Some points, each followed by its number:
  -0.2  -0.6  -1.2  -0.9   0.2   1.2  -0.7  -0.8   0.7  -1.0   0.6  -0.7  -0.3  -0.9   0.0   1.4 0
   0.8   1.4   2.1  -1.3   2.7   1.6  -0.8   0.1  -1.3  -0.3   0.1  -2.3  -0.7  -1.2   2.8   0.1 1
   1.7   0.8   0.2   0.3  -0.8   0.5   0.3  -0.1  -0.3  -0.8   0.1  -0.5  -1.1   0.7  -0.2   0.5 2
  -0.2  -0.5  -1.1  -0.4   0.1   1.1  -0.5  -0.8   0.7  -0.3   0.3  -0.8   0.1  -0.8   0.0   0.7 3
   1.0   0.4   0.2  -1.0   0.8   0.6   0.2  -0.9  -1.4  -0.1  -2.0  -0.3  -1.2  -0.3   0.2  -0.2 4
  -0.7  -0.2  -0.1  -0.4   1.2   1.2   0.1  -0.3  -0.3  -1.1  -0.1  -1.4   1.6   0.4   0.3  -0.9 5
  -0.4   1.2   0.7  -0.6   0.2   1.5  -0.9  -0.1  -1.0   0.4  -1.1  -1.6  -2.1   0.4   0.4  -0.1 6
   1.2   0.4   0.1   0.3  -0.5   0.4   0.1   0.2   0.6  -0.7   0.6  -0.2  -1.2   0.9  -0.2   0.5 7
  -1.2  -0.4   0.7  -0.7  -0.9  -1.0   0.4   0.3  -0.6   0.1   0.2   2.2  -1.2  -0.9  -1.3   2.4 8
  -0.6   0.9   0.6  -0.9  -0.8  -0.3   0.0  -1.2  -1.1  -0.6  -0.7   0.2  -1.3   0.0   0.9   1.1 9
   0.0  -0.7  -1.1   1.2  -1.6   0.4   1.2   0.1   0.4   1.4  -0.7  -0.3   2.4   0.4  -0.8  -0.8 10
   0.6  -0.1  -0.9   1.7   1.1  -1.4   1.0   0.4   1.2   1.2   1.8   0.6   2.6  -0.2  -0.7  -0.3 11
   0.1  -1.6   2.9  -0.9   0.1  -2.1  -1.7   3.0   0.8   0.0  -0.3  -0.1   1.3  -1.2  -2.1   1.1 12
  -0.6   0.1   0.1  -0.7   3.2  -1.4  -0.7  -0.1  -1.5   1.4   1.7   1.5  -0.6  -0.4   0.1   1.9 13
  -0.3   1.4   0.0   1.5  -2.1   1.9   0.1   0.1  -0.1   0.6  -1.8  -1.0  -1.3  -0.7   0.7  -2.2 14
   0.4  -0.7   0.6  -0.1   0.1  -0.7  -0.5   2.6   1.7  -0.7   0.8  -0.7   1.2  -1.1   0.9  -0.3 15
New points follow, each followed by the numbers of its two nearest points above by angle, nearest first.
   0.6  -0.6   0.1  -0.8  -1.5  -1.7  -1.4  -0.4   1.3  -0.4  -2.1   0.5  -0.7  -1.3   0.6  -1.9 14 12
   1.9   0.5   0.1  -1.4   0.4   0.2   0.5  -1.6  -2.1  -0.4  -2.3   0.5  -1.7  -0.6   0.4   0.5 4 9
  -0.5  -1.6  -0.5   0.1   0.5  -0.6  -1.1   0.7   2.4   0.0   1.2  -0.1   0.5  -0.5  -0.4  -0.3 15 11
  -0.8  -0.6   1.6  -0.6   0.2  -0.1   1.0   1.1  -0.3   0.3   0.8   0.5   1.1   1.0  -2.1  -0.1 12 8
  -0.4   0.2   0.4   0.5   0.5  -0.7   0.7   0.8  -1.8   2.2   0.9   1.8   0.1   0.4   0.8  -0.6 13 11
  -0.6   0.1  -0.1  -0.4   0.6  -1.3  -1.0  -0.6   1.0  -1.5  -0.2  -0.7   0.6   1.2   2.1  -0.8 5 15
  -0.5  -0.1  -0.8   0.8  -0.2  -0.6   1.5   0.3  -0.4  -0.4   1.7   2.9  -1.2   0.8  -0.4   1.4 8 13
  -0.6   0.9   1.7  -0.4   2.3  -0.7  -0.4  -0.1  -1.9   0.2   0.1   0.0  -0.6   0.4  -0.6   1.5 13 1
  -1.1   0.1  -0.1  -0.7   4.4  -2.0  -0.9  -0.3  -1.5   2.0   3.1   1.8  -0.2  -0.1   0.0   1.9 13 11
  -1.3  -0.3   0.7  -0.5  -0.2  -1.2   0.2  -0.2  -0.4  -0.2  -0.1   1.5  -0.6  -0.7  -0.9   1.4 8 13
  -0.7  -0.2  -0.6  -0.4   1.0   1.1   0.8   1.1   0.9  -0.9   1.2  -1.4   3.1  -0.5  -0.7  -0.4 5 15
  -1.2  -0.6   0.7  -0.5  -0.5  -1.4  -1.3   1.4   1.2   0.5  -1.2   1.4  -0.9   0.0  -1.0  -2.2 12 15
